Named moves, each a turn or a mirror, and the order they were made in; the first pair answered
Q408 (before => after):
[  8 -13   1  -7  -3   1  -4  -3  -1 -12  -2] => [ -2  -9   1  -3  -3   3 -11  -5   4   1 -13]
[  5  21   8   2  12   2 -25  -7  12  -9 -10] => [ 16  16   9  -4  12  -1 -14  -4   6 -25   3]
[ -3   4  -1  10   1   4 -10   5  -5   9  -6] => [  8  -2   0   5   0   1   1   7 -12  -8   9]
Q14 (before => after):
[ 24 -14   6 -12  -4   2  11  -5  -8 -20   5] => [17 21 -7 -4  5  2 25  2 -4  4  9]
[  5 -10   3  -9  -2   2 -18  -7   4  -9 -13] => [-2 21 -9 -1  6  4 -5  0  6 13 -8]
[ -5   1   4   4   5   2 -15  -3   7   6 -12] => [ -5   2   3   5   5   2 -14  -4   7   7 -11]
[-3  5  2  1 -3  0 -3 -2  4  3 -5] => [-2  1  4  1 -5  0 -5 -2  3  0 -6]
Q670 (before => after):
[ 2 -1  7 -1 -2  5 -8  0  4  5 -7] => [ 9  7  6 -2  2  3  0  4  1 -3  3]
[-4  2 -8 -3  4 -4 12  2 -2  1 14] => [-15  -7  -7  -2  -1  -1   1  -2   1  11   0]
[ -9  -7  -2   5  -4   6 -11  -7   2  10 -15] => [ 12  12  -4   2   5   0  10   1  -4 -10  14]
Q415 (before => after):
[ -4   0 -11  -3   1  -2  22   5  -4  12   4] => [-11 -12  -8  -4  -4   1  12   0  -3  17  -6]
[  4   1   1  -6   5  -1  -3  -9   3 -10   6] => [ 3  8 -2 -5  6 -1  3 -5  1 -5 10]
[ -4 -12   3  -7  -2   4  15   6  -5 -11   6] => [ -4 -12   1  -7  -2   6  18   6  -5  -9   6]
Now pairs of rows:
Between the rows of a pair lie 2 to 3 moves.
[-17  10 -14  -2   0   4  15   3  12   1   4] => [-18 -14  -4  -5  -7   6  -3  -5  13  -6  -9]	Q14, Q408
[  7  -8   2  -7  -6  -2  12   4  -9 -10  12] => [-6 -1 -6 -2 -7  0 16  7 -8 11  8]	Q14, Q415
[-14   9  10   1   0   6 -21  -2   3  -7 -17] => [  5   8   8  -6   1   1  -1   4  -6 -30   8]	Q14, Q408
[ -1  15   0   5   6   1 -10  -3   5   6  -8] => [  9 -12   5  -4  -3  -1  -4  -3  -3 -13   2]	Q408, Q670, Q408
[  3 -14   5  -1   5  -4   7  -4  -2  -5  10] => [ 2 -2  2  0  7 -4 14 -1 -3  1 13]	Q415, Q14
[-15  18 -10   6   4   5   0   1  12  26 -12] => [ -6  -2   7   2   1   4 -25  -9  17   2 -24]	Q415, Q415
[ 0 19  1  7  7  5 -8  5  8  0 -1] => [ 11   5   5   0   3   2  -6   4   3 -18   8]	Q408, Q14
[ 4 -4  8  1  2 -5  3  2 -5 -9  2] => [-3  6  7  6  5 -3 -5  0 -1  2 -7]	Q408, Q415, Q14
[ -7   7 -10   7  11   2  15  11  -7  11  -2] => [-14   3  -6   9  10   4   4   6  -3  15 -13]	Q14, Q408, Q14
[-16 -19 -15 -10  -7   3  20   3 -10  30  10] => [ -9 -31 -11 -15 -10   2  18   2 -13  18  13]	Q408, Q14
[ 5 16 -4  1  7  3 16  4 -4  3 11] => [  2 -20   8  -4  -5   5  -5  -8  -3  -8  -6]	Q14, Q670
[  9 -22  -5 -13  -7 -12  11   5  -8  -5   4] => [ -5  17 -10  -1   5  -8   2   6   3  24  -8]	Q408, Q670, Q408
[-11 -14   2 -13  -8   0  -5   5  -4  -6 -10] => [-15  -2   1  -9  -4   1 -10   4   2   2 -17]	Q670, Q408, Q14
[  3 -29   2   2 -15   5  -1   4   1   4  -6] => [-6 -8 -7  8 -9  6  7  9  2 25 -7]	Q14, Q670, Q415
[ 10 -19  12  -9   8   1  -5  -5   4 -18   2] => [ 15  -8  10  -9  11  -1   3  -3   4 -20  11]	Q670, Q415
[-2 29 -8 14 16 13  6 -1  5  9  2] => [-17   1  -3  11   3  17 -11  -8   7  19 -19]	Q408, Q670
[ -5  -2  -7  -2  10   7 -20 -16   7   2 -15] => [  0 -17  -4  -7   5   6 -16 -18   4  -9 -10]	Q408, Q670, Q408
[  8  -4  -9  -3  -6  -5  10   1 -20  -8   8] => [ -9   9 -13   5  -4  -1  -1   0 -13  17  -9]	Q14, Q408
[-13  -2  -9  -7   1   7  -1   1  -4  28 -12] => [ -9  -7 -12 -10  -1   5  11   4 -10  25  -3]	Q408, Q670, Q14
[-12  -5 -12   0  -7   0  19   4  -2  19   1] => [ -5 -19  -7  -6 -11  -1  21   3  -7   5   6]	Q670, Q415, Q408
[-13   9  -9   4  -4   3   9   3   0  21   0] => [  0 -24   4  -5 -12   1  -1  -4  -4 -10   1]	Q670, Q14
[-13   3 -14   2  -5 -11  17   3  -7  13   0] => [-14  10 -12   5  -3 -10   8   1  -3  16  -7]	Q415, Q670, Q408
[-2 18 -7  5  6  2  8  4  0 13  4] => [-11  -1  -5   4   0   4  -2   1   2  20 -10]	Q408, Q670
[  9   2  16  -4   7  -1 -12  -2  -6 -18   4] => [ -9  -4  12   0   1   4 -19  -4  -2   8 -13]	Q415, Q670
[-20 -15  -1   6  -9  10 -24  -6   6  24 -20] => [-10  35  -9  13   9   6  -9   3   8  24  -2]	Q670, Q408
[-7 -5 -2  1 -6  3 -2 -1  1 10 -9] => [ -5 -12  -1  -1  -8   2  -1   0  -1   5  -6]	Q408, Q670, Q408
[ 7 22 -5  5  5 -6 18  5 -3  0 19] => [-15   9  -9   8  -4  -1  13   3   0  26   2]	Q415, Q670
[  0 -17  -4   2  -6  -1  -4   6  -3  16 -17] => [19 11 -5  1  7 -8 10 12 -5 -2  5]	Q415, Q670, Q14
[-2 14 -4  3  7  2 18  7 -3  8  4] => [ 11   6   5  -3   8  -2  11   5  -5 -15  10]	Q14, Q408, Q670
[-11  -4  -1   3  -1  -2   3   4   8   9  -7] => [-5  8 -2  3  3 -3  9  7  9  7  1]	Q670, Q408
[-18  -3  -9   5  -1   6  -7  -4  10  22 -10] => [ -6  23 -13   7   8   2   6   2   8  14   7]	Q670, Q408
